In the data rows, 128 means zero.
In each game, the first row plays the second. By how much does the first row win? 20 means about a draw, 40 a big win and 0 a big loss. Wins can go round in a circle. Each row has two weighted sums of its numbers, A and B, taken from their middle values. A row wins by its A times the other's B, less its B times the other's A.
array([171,  83, 126, 116, 126, 122, 106, 120, 191, 136,  98, 116, 152, 118,  73,  92])
array([ 99, 177, 135, 183, 161, 149, 154, 161, 124,  89, 139, 113, 101,  81, 141, 110]) 12
array([117, 136, 163, 125, 107, 128, 136, 133,  89, 111, 168, 141, 118, 137, 159, 155])
array([120, 121,  95, 123, 131, 132, 178, 109, 137, 167, 160, 125, 124,  97, 150,  87]) 15
array([101, 107, 162, 171, 120, 106, 133, 100,  99, 106, 157,  83,  91, 136, 161, 145])
array([175, 156, 128,  79, 111, 180,  61,  85, 114, 132, 112,  92, 171, 244,  65, 171]) 18
array([108, 147, 146, 146, 135, 157, 149, 113, 121, 103, 152, 152,  81, 108, 143, 107])
array([151, 153, 144, 140, 134, 156, 105, 120, 158, 125, 128, 126, 109, 156, 117, 131]) 25
array([160,  83,  92, 123, 113, 131, 112, 136, 150, 113,  93, 149, 131, 126, 106, 105])
array([122, 150, 133, 169, 117, 125, 103,  79,  98, 118, 160, 177, 111, 139, 161, 191]) 34
array([159, 130, 135,  95, 137, 153, 163, 133, 147, 156,  97, 102, 160, 118, 111, 102])
array([141,  83, 116, 117, 136,  69, 113, 158, 175, 131,  73, 112, 160, 108, 121, 114]) 24
array([111, 144, 120, 132, 115, 128, 120, 112, 108, 175, 143, 143, 109, 116, 168, 137])
array([151, 121, 109, 133, 189, 163, 101, 148, 166,  94,  57, 119, 119, 130,  82, 106]) 17
array([119, 147, 130, 131, 101, 202, 167,  73, 150, 119, 138, 151,  69,  94, 137,  59])
array([140,  98, 124, 116, 126, 107, 107, 173, 158, 112, 100, 101, 162, 118,  87, 119]) 20
array([150, 163, 161, 114, 121, 140, 129, 103, 168, 134, 109,  65,  97, 145, 117,  95])
array([149, 109, 139, 124, 123, 121, 115, 160, 165, 108,  90, 111, 145, 120, 104,  89]) 22
array([144, 110, 151, 131, 114,  96, 113, 159, 158,  95, 103,  92, 129, 114, 110, 110])
array([177,  58,  69, 112, 120,  91, 133, 187, 190, 154,  72, 117, 203, 105,  94,  96]) 23
array([104, 176, 137, 112, 100, 150, 171, 119, 124, 132, 160, 107, 120,  95, 127, 111])
array([102, 149, 154, 170, 126, 135, 131, 132, 106, 106, 141, 162,  79, 104, 118, 121]) 3
array([188, 177,  43,  90, 140, 181,  85,  80, 127, 147, 107, 181, 139, 176,  67, 158])
array([185, 177,  96,  50, 120, 168, 135, 108, 170, 181,  93, 126, 154, 163,  64, 123]) 21
array([139, 140,  96, 141, 170, 136, 122, 140, 156, 139,  98, 152, 141, 125, 118, 115])
array([ 95, 151, 121, 142, 175, 192, 175, 179, 116, 133, 130, 159, 131,  61, 156,  89]) 23
array([121, 122, 121, 121, 133, 104, 116,  92, 121, 121, 162, 138, 171, 140, 132, 173])
array([ 90, 105, 168, 142, 133, 114, 158, 120, 114, 119, 158, 123, 136, 103, 155, 123]) 21
array([113, 122, 132, 119,  82, 118, 122, 118, 116, 146, 150, 124, 108, 124, 157, 154])
array([172, 145, 121, 114, 144, 183,  55,  84, 121, 113, 107, 106, 178, 222,  67, 155]) 26
array([ 77,  94, 166, 194, 142, 114, 155, 122,  85,  63, 161, 138,  94,  97, 172, 126])
array([184, 151, 110,  74, 117, 177,  80,  99, 115, 169,  97, 114, 168, 180,  87, 158]) 16
array([116, 124, 133, 107, 133, 131, 137, 132, 104, 138, 152, 142, 153,  91, 143, 160])
array([114, 175, 154, 154, 137, 156, 130, 107, 132, 110, 153, 148, 101, 132, 139, 116]) 20
array([101, 105, 141, 132,  94,  83,  80, 111,  97, 148, 155, 150, 145, 167, 158, 197])
array([160, 135, 142, 122, 121, 126, 123,  80, 176, 121, 104, 113, 115, 139, 105,  98]) 5
array([134, 128, 119, 104,  76, 158, 179,  78, 146, 145, 150, 152, 127,  69, 158,  72])
array([ 98, 161, 132, 152, 105, 133, 144, 151, 111, 102, 157, 152, 100, 135, 170, 149]) 27
array([148,  73, 137, 104, 133,  79,  99, 168, 139, 119,  90,  96, 132, 140, 118, 122])
array([101, 141, 158, 158,  93, 104, 111,  73,  94, 106, 171, 114,  67, 163, 163, 194]) 28
array([145,  94, 119, 139, 113,  81, 126, 173, 168, 120, 109, 138, 177, 104,  98, 114])
array([189, 143, 102,  74, 114, 171,  90,  89, 129, 195,  96, 108, 184, 175,  80, 136]) 18
array([108, 125, 157, 141, 109, 109, 131, 120, 110,  75, 144, 107, 109, 138, 149, 136])
array([159,  73,  72, 105, 176, 114, 157, 164, 153, 170, 110, 111, 144, 114, 105,  95]) 24
array([111, 133, 141, 136,  99, 142, 163, 124, 115, 115, 154, 144, 108, 107, 161, 119])
array([ 92, 152, 147, 166, 156, 110, 146, 142, 103, 111, 163, 151, 134,  96, 155, 134]) 15
array([114, 123, 147, 128,  87, 107, 118, 113, 113, 149, 125, 124, 139, 118, 146, 173])
array([ 93, 137, 160, 144, 140, 149, 173, 140, 109,  65, 138,  91,  85,  90, 135,  91]) 34
array([116, 128, 118, 166, 105, 117, 144,  80, 150, 104, 138, 205,  69,  87, 146, 117])
array([150, 119, 147, 121, 137, 108, 170, 167, 174, 110,  64,  97, 152, 108,  98,  59]) 12
array([165,  98,  92, 144, 136,  82,  93, 148, 178, 138,  67, 112, 159, 115, 100,  83])
array([139,  72, 102, 133, 144,  80, 108, 173, 145, 153,  99, 125, 166, 137, 125, 127]) 22
array([131,  81, 129, 125, 146, 107, 124, 175, 142,  94, 107, 118, 132, 143, 134, 122])
array([166, 123, 144, 116, 113, 130,  92, 145, 150, 104,  74,  92, 157, 166,  78, 123]) 21
array([154,  79, 112, 113, 128, 115, 116, 166, 152, 130,  76, 148, 199, 113, 100, 105])
array([127, 142, 139, 162, 128, 170, 114,  82,  96,  94, 145, 126,  84, 119, 151, 121]) 20
array([ 78, 130, 173, 185, 147, 155, 167, 124,  84,  77, 147,  98,  70, 119, 165, 109])
array([109, 137, 142, 159, 108, 112, 137,  86,  75, 108, 186, 179, 123, 121, 170, 166]) 21
array([137, 139, 109,  94, 165, 145, 143, 190, 157, 168, 102, 110, 144, 126, 102, 102])
array([115, 152, 150, 131, 125, 168, 171, 102, 130, 137, 136, 152, 100,  96, 128,  89]) 18
array([133,  93, 114, 147, 148, 129, 138, 158, 157,  87,  81, 123, 118,  75,  82,  84])
array([ 63,  88, 142, 219, 211, 126, 138, 223,  64,  15, 140, 120,  75,  87, 169, 124]) 16
array([ 96, 125, 128, 180, 144, 120, 185, 131, 132, 101, 129, 139,  96,  80, 138,  62])
array([144, 114, 134, 111, 146, 102, 102, 149, 133, 134,  94, 102, 115, 139, 114, 114]) 26
array([ 89, 111, 116, 161, 169, 110, 166, 157, 119, 105, 134, 124, 110,  73, 163, 114])
array([100, 135, 133, 139, 122, 117, 119, 114,  98, 100, 140, 142, 133, 146, 147, 161]) 17
array([153, 145, 121, 117, 128, 134, 137, 145, 162, 153, 113, 152, 152, 163, 106, 100])
array([ 99, 128, 123, 194, 182, 171, 166, 114, 123,  81, 134, 131,  84,  90, 124,  74]) 15
array([151, 120, 109, 116, 155, 118, 129, 155, 183, 142,  89, 122, 134, 111,  89,  99])
array([116, 141, 112, 138, 122, 112, 148, 141, 126, 182, 160, 151, 127, 117, 159, 125]) 18
array([150, 128, 119, 136, 146, 118, 137, 156, 145, 112, 114, 129, 117, 109, 113, 107])
array([154, 114, 129, 133, 133, 149, 117, 147, 139, 122,  99, 156, 100, 131, 111, 120]) 33
array([195, 203, 120,  54,  92, 186, 108,  85, 161, 175,  99, 124, 174, 184,  56, 130])
array([153, 111, 110, 124, 159, 132, 147, 161, 173, 139,  82, 145, 160, 107,  96,  69]) 21
array([163, 131, 114,  93, 145, 122, 184, 187, 189, 154,  99, 115, 154,  88, 127,  57])
array([ 97, 129, 142, 123,  90, 123,  98, 122,  66, 144, 159, 115, 100, 110, 174, 180]) 27
array([142, 105, 118, 134, 154, 105, 147, 148, 133, 158, 106, 122, 154, 120, 118,  97])
array([100, 148, 118, 141, 137, 110, 113, 139,  82, 150, 163, 120, 141, 115, 173, 158]) 16
array([118, 110, 127, 151, 101,  76, 129, 126,  93, 117, 152, 141, 176, 117, 147, 183])
array([157, 140, 137, 112, 135, 146, 126, 153, 152, 152,  84,  87, 143, 142,  96, 112]) 19
array([139, 106, 100, 145, 109,  95, 122, 175, 147, 125, 116, 158, 140,  93, 116, 110])
array([123,  91, 108, 122, 115,  91, 143, 123, 138, 133, 135, 150, 125,  98, 147, 129]) 24
array([112, 132, 106, 141, 197, 157, 174, 127, 126, 118, 136, 164, 122,  68, 122,  94])
array([110, 140, 147, 183, 151, 146, 162, 164, 121,  91, 130, 173, 101,  95, 149,  94]) 19
array([112, 161, 164, 159, 126, 141, 118, 110, 102, 149, 165, 181,  88, 106, 157, 150])
array([107, 140, 128, 136, 159, 158, 171, 140, 128, 141, 149, 167,  84,  96, 132,  81]) 19
array([105, 126, 134, 159, 112,  86, 119,  97, 102, 100, 159, 114, 134, 112, 148, 132])
array([162, 101, 116, 101, 116, 136, 115, 131, 169, 180,  90, 119, 142, 148,  88, 100]) 23
array([106, 186, 156, 126, 117, 144, 104, 109,  75, 139, 179,  95, 130, 160, 175, 200])
array([102, 132, 142, 126, 134, 157, 146, 103,  85, 125, 170, 143,  87, 126, 162, 156]) 18
array([156, 119,  94, 134,  89, 116, 126, 130, 144, 112,  88, 110, 127, 114, 116,  88])
array([143, 105, 137, 127, 115, 131, 102, 142, 151, 128,  97, 117, 122, 146, 110, 133]) 31
array([145, 134, 123, 116, 134, 151, 135, 119, 147, 118, 118, 103, 114, 132, 107,  98])
array([ 91, 143, 161, 110, 132, 123, 132, 127,  70, 112, 175, 133, 117, 151, 164, 190]) 20
array([168, 138, 128, 128, 124, 159, 104, 122, 145, 105, 112, 125, 140, 133,  91, 115])
array([152, 135, 155, 139, 131, 181, 123, 127, 142,  83,  97, 117, 130, 163,  77, 115]) 21
array([167, 102, 114, 121, 126, 127, 125, 125, 182, 154,  90, 135, 127, 126, 104, 101])
array([ 76, 147, 112, 145, 165, 132, 165, 197,  75, 117, 170, 163, 117, 136, 162, 139]) 19
array([ 89, 128, 164, 129, 117, 132, 134, 104,  93, 119, 163,  88, 100, 169, 155, 174])
array([ 95, 122, 142, 171, 150, 144, 151, 125, 102,  98, 164, 133, 105, 103, 147, 105]) 28
array([159, 127, 116, 109, 132, 152,  97, 117, 154, 166, 105, 152, 113, 141, 125, 145])
array([ 99, 127, 115, 143, 153, 132, 164, 124, 134, 168, 147, 184, 111,  86, 148, 119]) 35
array([ 99, 158, 180, 149, 154, 153, 148, 134, 106, 131, 160, 149,  70,  95, 153, 113])
array([105, 123, 104, 166, 177, 113, 132, 134, 104,  92, 140, 152, 129, 109, 135, 116]) 21
array([133,  90, 156, 131,  96, 111, 125, 144, 143, 124,  98,  71, 107, 161, 128, 130])
array([149, 116,  99, 134, 183, 109, 102, 140, 156, 126, 109, 127, 152, 132, 103, 112]) 17
array([160, 138, 114,  75, 141, 129, 115, 142, 156, 210, 104, 137, 151, 123, 108,  98])
array([ 92, 114, 158, 135, 129, 119, 133,  94, 109, 128, 145, 112, 107, 123, 172, 138]) 25
array([157,  70,  62, 120, 154,  65, 126, 181, 193, 171,  99, 109, 177,  81, 105,  81])
array([128, 120, 146, 121, 128, 111, 144, 136, 160, 157, 106,  73, 128, 125, 112, 100]) 15
array([ 96, 168, 135, 105, 162, 132, 157, 141, 100, 187, 163, 168, 122, 114, 157, 152])
array([ 78, 121, 126, 141, 140, 133, 154, 158, 105,  90, 150, 147, 102,  79, 163, 111]) 23
array([175, 111, 114, 123, 129, 140, 124, 132, 181, 128,  97, 134, 170, 144,  81, 113])
array([160, 151, 153, 118,  50, 134, 106, 102, 148, 167, 100, 111, 120, 180, 118, 126]) 23
array([ 95, 121,  99, 145, 154, 113, 151, 135, 109,  92, 136, 155,  91,  80, 158, 120])
array([179, 155,  97,  53, 111, 175, 115,  95, 147, 189,  85,  82, 179, 191,  79, 118]) 19
array([101, 160, 139, 103, 120,  93,  95, 125, 108, 151, 168, 135, 121, 126, 172, 170])
array([115, 153, 158, 142, 109, 112,  95, 124, 114, 130, 143, 119, 125, 141, 135, 147]) 23
array([104, 167, 152,  99,  96, 138, 138, 112, 109, 132, 148, 138, 105, 136, 152, 141])
array([139,  87, 129, 113, 125, 110, 145, 136, 135, 149, 116, 129, 134,  95, 132, 102]) 20
array([148,  96, 119, 128, 149, 100, 147, 174, 164, 150,  88, 120, 154, 118, 106, 109])
array([ 98, 151, 158, 152,  97, 121, 109,  87,  87, 144, 169, 133,  85, 136, 159, 175]) 23
array([103, 131, 117, 142, 145, 103, 155, 101, 130, 130, 147, 135, 124, 108, 149, 139])
array([100, 142, 142, 188, 109, 165, 118, 104, 106,  70, 125, 144,  55, 142, 126, 119]) 18
array([ 75, 103, 116, 165, 159, 119, 132, 130,  80,  96, 157, 130,  87, 145, 163, 152])
array([138, 112, 136, 143, 163, 136, 123, 140, 158, 134, 114, 128,  91, 158,  88, 112]) 13
array([118, 118, 137, 126, 141, 161, 162, 127, 159, 156, 114, 121, 104,  64, 134,  63])
array([100, 124, 134, 119, 115, 149, 118, 118,  83, 168, 161, 122,  80, 162, 169, 153]) 25
array([117, 143, 131, 158, 127, 141, 127,  95, 109, 120, 148, 152, 119, 126, 133, 145])
array([118, 170, 165, 138,  65, 140, 131,  78, 119, 155, 176, 131,  93, 102, 190, 145]) 14
array([100, 119, 103, 160, 115, 146, 155, 124, 118, 124, 164, 172,  99,  69, 141,  87])
array([ 84, 132, 153, 199, 191, 152, 142, 159,  70,  43, 151, 158,  73,  89, 148,  97]) 8
array([144, 102, 112, 116, 149, 105, 108, 140, 172, 118,  97, 137, 113, 144, 124, 117])
array([103, 130, 152, 135, 110, 116, 121, 102,  63, 108, 169, 132, 120, 121, 178, 157]) 19
array([147, 127, 106, 111, 134, 117, 150, 168, 140, 152,  92, 131, 153, 100, 118,  93])
array([103, 158, 146, 120, 137, 118, 110, 126, 114, 147, 161, 135, 111, 146, 144, 209]) 20
array([ 80, 154, 162, 162, 137, 143, 114, 101, 103,  76, 172, 126, 110, 136, 156, 149])
array([110, 156, 139, 124, 146, 166, 140,  92, 108, 129, 137, 155,  80, 127, 146, 141]) 15
array([ 92, 134, 178, 184, 139, 151, 142, 150, 137,  81, 122, 112,  61,  72, 155,  75])
array([100, 136, 147, 125, 102, 131, 132, 122, 109, 124, 167, 111, 158, 132, 151, 164]) 21
array([105, 164, 138, 144, 147, 136, 165, 152, 130,  96, 144, 120, 102, 107, 136, 105])
array([128, 100, 141, 118, 164, 112, 135, 163, 156, 134,  96,  93, 141, 117, 112,  92]) 22
array([128, 179, 150,  95,  83, 138, 127,  51, 154, 124, 153, 124,  82, 144, 122, 130])
array([107, 156, 138, 135, 123, 120, 142, 117, 101, 145, 154, 160, 138, 141, 151, 161]) 19
array([ 90, 121, 144, 191, 153, 141, 136, 158, 113,  86, 133, 140,  44, 117, 143, 119])
array([158, 107,  88, 118, 130, 125, 135, 164, 153, 126,  92,  97, 163, 140,  85, 107]) 22
array([157,  97, 126, 134, 151, 111, 107, 162, 161, 108,  80,  93, 128, 110,  97, 101])
array([120, 145, 175, 144,  90, 151, 171, 117,  97,  99, 122, 120, 100, 101, 137,  97]) 10
array([119, 164, 131, 101, 101, 139, 114, 107, 109, 168, 165, 132, 135, 124, 163, 175])
array([122, 148, 150, 134, 112, 141, 132, 121, 120, 162, 157, 150,  87, 121, 169, 140]) 17
array([144,  84, 116, 141, 134,  87, 121, 146, 186,  93,  97, 103,  98, 100, 136, 100])
array([196, 190,  93,  41, 113, 212, 135,  90, 142, 207, 111, 139, 176, 193,  73, 155]) 24
array([104, 156, 131, 168, 177, 164, 179, 110, 147,  87, 152, 158, 122,  91, 117,  73])
array([195, 146,  65,  55, 162, 218, 122, 109, 152, 205, 104, 181, 187, 147,  71, 122]) 24
array([137,  78, 101, 139, 179,  93, 132, 148, 182, 152,  84, 128, 136,  97, 108,  80])
array([102, 120, 141, 137,  75,  88, 104, 111,  92, 110, 166, 131, 119, 147, 146, 178]) 21
array([186, 142,  97,  64,  88, 168,  85, 120, 142, 137, 108, 117, 156, 207,  71, 155])
array([146,  80, 113, 137, 156,  70, 113, 195, 155, 100,  86, 105, 163, 134, 110, 100]) 15
array([126, 123, 115, 119, 136,  90, 123, 154, 146, 161,  92, 107, 123, 139, 133, 129])
array([175, 135,  84,  69, 120, 162, 102,  86, 179, 191,  95,  92, 185, 174,  62, 143]) 19
array([146,  73, 115, 133, 144, 115, 137, 185, 181, 133,  64, 132, 145, 112, 102,  58])
array([ 84, 141, 150, 155, 172, 175, 175, 141,  87,  66, 127, 108, 112, 132, 130,  97]) 19
array([174, 101,  89, 121, 139, 120, 130, 152, 202, 128,  85, 140, 144, 106, 117,  94])
array([152, 129, 115, 110, 131, 141, 121, 146, 125, 140, 101, 120, 122, 136, 111, 137]) 24
array([170, 171, 103,  87, 101, 187, 116, 105, 133, 146, 139, 104, 190, 219,  59, 170])
array([165, 137, 135, 125, 134, 164, 101, 146, 141, 116,  78, 118, 132, 172,  98, 110]) 18
array([100, 116, 125, 166, 145, 121, 131, 162, 135, 100, 136, 170, 105, 101, 149, 106])
array([129, 157, 164, 145,  89, 158, 108,  72, 150, 122, 176, 131,  76, 106, 148, 122]) 13
array([155, 112,  80, 117, 144, 109, 123, 130, 180, 129, 117, 135,  98, 113, 126, 115])
array([109, 104, 124, 139, 102,  90, 142, 115, 104, 130, 191, 146, 153,  99, 157, 168]) 9
array([158, 123, 123, 108, 115, 127, 143, 120, 170, 138, 103,  89, 142, 134, 103, 126])
array([161, 116, 113, 120, 165,  75, 118, 164, 194, 142,  66, 127, 137,  98, 104,  99]) 24
array([105, 129, 142, 150,  80, 111, 144, 121,  96, 115, 181, 131, 137,  99, 177, 155])
array([102, 152, 154, 131, 149, 119, 134, 135,  91, 100, 135,  94, 116, 126, 148, 175]) 17
array([101, 169, 149, 145, 146, 207, 165,  90, 135, 153, 140, 119,  55,  83, 139,  84])
array([ 99, 160, 143, 140, 194, 147, 139, 110, 114, 115, 152, 159, 133, 113, 117, 126]) 22
array([153,  74,  68, 133, 166,  86, 146, 193, 149, 149,  98, 166, 159, 133,  95, 134])
array([101, 120, 127, 154, 116, 113, 131, 103,  89, 145, 181, 152, 144, 115, 148, 169]) 23
array([149,  93,  92, 116, 135,  95,  99, 163, 173, 125,  97, 101, 172, 128, 107, 120])
array([ 97, 152, 134, 130, 148, 160, 167, 118, 128, 138, 130, 139, 118,  79, 133, 101]) 19
array([109, 135, 159, 148, 136, 104, 108,  89, 106, 121, 150, 118, 124, 127, 150, 154])
array([182, 166,  98,  94, 125, 175,  64, 114, 121, 153, 104, 126, 149, 218,  72, 172]) 16
array([138,  99, 128, 138, 136,  92, 114, 153, 140,  96,  92, 110, 143, 127,  88, 112])
array([101, 139, 149, 173, 140, 128, 135, 119, 117,  57, 126, 110, 114, 104, 135,  98]) 20
array([114, 153, 159, 123, 105, 154, 158, 107, 140, 145, 170, 112, 118,  99, 151, 113])
array([147,  83, 102, 118, 156,  85, 116, 169, 169, 114,  99, 115, 169, 113, 101, 102]) 19
array([145, 119, 142, 128, 136, 110, 112, 143, 156, 138, 105,  81, 137, 151, 116, 114])
array([105, 104, 139, 196, 143,  99, 107, 179,  88,  66, 159, 203, 102, 127, 151, 151]) 23
array([149,  96,  91, 120, 127,  97, 162, 183, 203, 143,  92, 140, 147,  65, 120,  43])
array([115, 107, 122, 124,  90, 131, 128, 131, 126, 123, 168, 124, 156, 104, 166, 123]) 25
array([ 98, 106, 171, 179,  82, 128, 112, 124, 103,  72, 137, 112,  73,  99, 171, 139])
array([181, 133,  89,  83, 106, 127,  89, 129, 167, 128,  89, 131, 173, 154,  66, 135]) 14
array([150,  94, 123, 134, 114,  98, 108, 160, 186, 113, 107,  94, 139, 117, 115,  91])
array([141,  91, 115, 119, 156, 126, 111, 167, 136, 110,  94, 100, 131, 136,  92,  91]) 8
array([160, 112, 132, 111, 158, 108, 119, 175, 174, 174,  79, 125, 145, 111, 116, 115])
array([188, 193,  94,  41, 145, 210, 122,  94, 167, 177, 122,  92, 170, 207,  70, 134]) 2
array([104, 149, 141, 117, 138, 123, 144, 161, 120,  98, 172,  87, 137, 101, 171, 117])
array([159, 136, 108, 115, 101, 132, 117, 160, 160, 145, 118, 136, 138, 146, 123, 105]) 36
array([ 96, 111, 139, 150, 121, 104,  95, 144,  50,  91, 159, 143, 135, 145, 173, 169])
array([117, 133, 133, 127, 118,  99, 144, 116, 109,  95, 147, 134, 146, 142, 148, 135]) 30
array([198, 209,  95, 102, 130, 189,  62, 123, 134, 186,  77, 195, 182, 203,  69, 137])
array([133, 117, 133, 124, 130, 120,  98, 150, 121, 124,  84,  99, 136, 169,  92, 140]) 26
array([ 94, 146, 115, 126, 100,  95, 103, 120,  76, 115, 183, 163,  99, 124, 179, 165])
array([158,  81, 127, 142, 136,  92, 149, 157, 177, 117,  85, 127, 165, 133,  99,  73]) 21
array([121, 131, 134, 138,  85, 143, 138,  90, 133, 140, 167, 147, 112,  81, 145, 105])
array([139, 109, 107, 148, 132, 101, 111, 166, 161, 106,  69, 100, 140,  96, 108,  85]) 16
array([ 88, 131, 154, 151, 156, 131, 119, 128,  93, 121, 162, 152,  98,  81, 154, 134])
array([153,  94, 102, 126, 150,  82,  96, 172, 149, 122,  86,  92, 108, 133, 123, 112]) 17
array([107,  85, 119, 133, 118,  90, 127, 134, 117, 129, 135, 117, 133, 117, 146, 147])
array([ 90, 161, 127, 128, 136, 135, 166, 125,  86, 133, 187, 131,  82, 105, 169, 158]) 21
array([108,  86, 108, 165, 116,  95, 124, 116, 116, 117, 158, 174, 102,  68, 161, 138])
array([157,  97,  94, 111, 132, 103, 123, 200, 170, 115,  92, 120, 141,  99, 128, 105]) 14
array([105, 133, 135, 133,  98, 140, 137,  89, 117, 127, 171, 190,  94, 114, 175, 158])
array([103, 165, 120,  97, 108, 167, 162,  88, 121, 179, 171, 140,  87,  79, 149, 124]) 11
array([155,  88, 107, 119, 125, 152, 144, 155, 155, 116, 109, 144, 163, 121,  89,  89])
array([ 76,  98, 148, 158, 147, 146, 127,  95,  78,  71, 171, 117,  89, 106, 153, 142]) 16
array([103,  90, 111, 159, 136,  67, 123, 106, 129, 109, 135, 123, 132, 127, 165, 166])
array([121, 148, 145, 135, 111, 164, 134,  84, 121,  98, 154, 153,  94,  81, 134, 111]) 16
array([158, 102, 126, 144, 133, 119, 101, 145, 154, 111,  80, 145, 128, 125, 118, 113])
array([ 99, 138, 153, 111, 115,  84, 111, 133,  76, 141, 188, 112, 166, 155, 154, 198]) 26
array([ 88, 165, 173, 202, 166, 169, 141, 119, 104,  48, 124, 113,  86, 125, 108,  85])
array([ 98, 110, 133, 156, 152, 119, 145, 122,  82,  93, 143, 129, 117, 107, 139, 132]) 22
array([193, 133, 123,  60,  83, 150,  81, 126, 149, 157, 105, 129, 186, 187,  76, 141])
array([ 88, 155, 161, 134, 150, 159, 171, 164, 134,  97, 149, 132, 100,  74, 142, 120]) 22
array([146, 107, 109, 117, 130, 108, 129, 157, 151, 150, 113, 111, 138, 154, 122, 131])
array([102, 122, 109, 162, 153, 177, 124, 145,  99, 112, 125, 175,  82,  91, 156, 122]) 30
array([ 82, 128, 154, 212, 177, 126, 150, 140, 111,  62, 132, 137,  79, 119, 141,  92])
array([111, 158, 130, 113, 131, 121, 113, 147,  84, 125, 139, 141, 125, 133, 156, 175]) 12
array([105, 172, 105, 162, 145, 136, 123, 115, 133, 114, 151, 144, 113, 101, 124, 121])
array([ 79,  94, 123, 135, 101, 110, 148,  95, 101, 143, 170,  91, 112, 102, 170, 154]) 17
array([191, 152,  86,  33, 119, 148,  96,  89, 165, 200,  87, 137, 200, 196,  68, 137])
array([101, 149, 137, 126, 144, 163, 157, 118, 108, 127, 143, 154, 100,  87, 133, 102]) 20
array([ 99, 156, 142, 114, 126, 113, 137, 125, 117, 131, 162,  98, 129, 137, 156, 126])
array([178, 176, 112,  52, 119, 199, 113,  96, 147, 182, 108, 114, 164, 192,  72, 163]) 22
array([ 87, 136, 119, 222, 205, 112, 146, 186, 111,  57, 116, 151,  93,  97, 131,  83])
array([180, 166,  78,  42, 133, 174, 116, 116, 162, 230, 105, 128, 175, 165,  70, 123]) 26
array([156,  87,  81, 154, 137,  98, 150, 182, 174, 138,  74, 138, 128, 113,  96,  78])
array([ 91, 162, 143, 157, 137,  95, 156,  99, 101,  99, 200, 132, 136, 113, 171, 153]) 14
array([125, 190, 126, 155, 136, 174, 136,  96, 127, 124, 126, 150,  82,  90, 136, 105])
array([ 85, 125, 146, 137, 124, 124, 155, 144,  92, 101, 161, 121, 103, 140, 162, 141]) 20
array([147, 118, 151, 122, 156,  84,  92, 167, 139, 134, 109,  90, 166, 133, 126, 140])
array([102,  86,  96, 103,  96,  85, 109, 116, 107, 163, 156, 165, 124, 135, 166, 186]) 25
array([158,  99, 134, 142, 109, 126,  97, 116, 162,  78, 107, 116, 133, 149,  90,  94])
array([112, 135, 142, 148, 102, 127, 104, 117,  51, 160, 189, 177, 122, 113, 182, 213]) 28
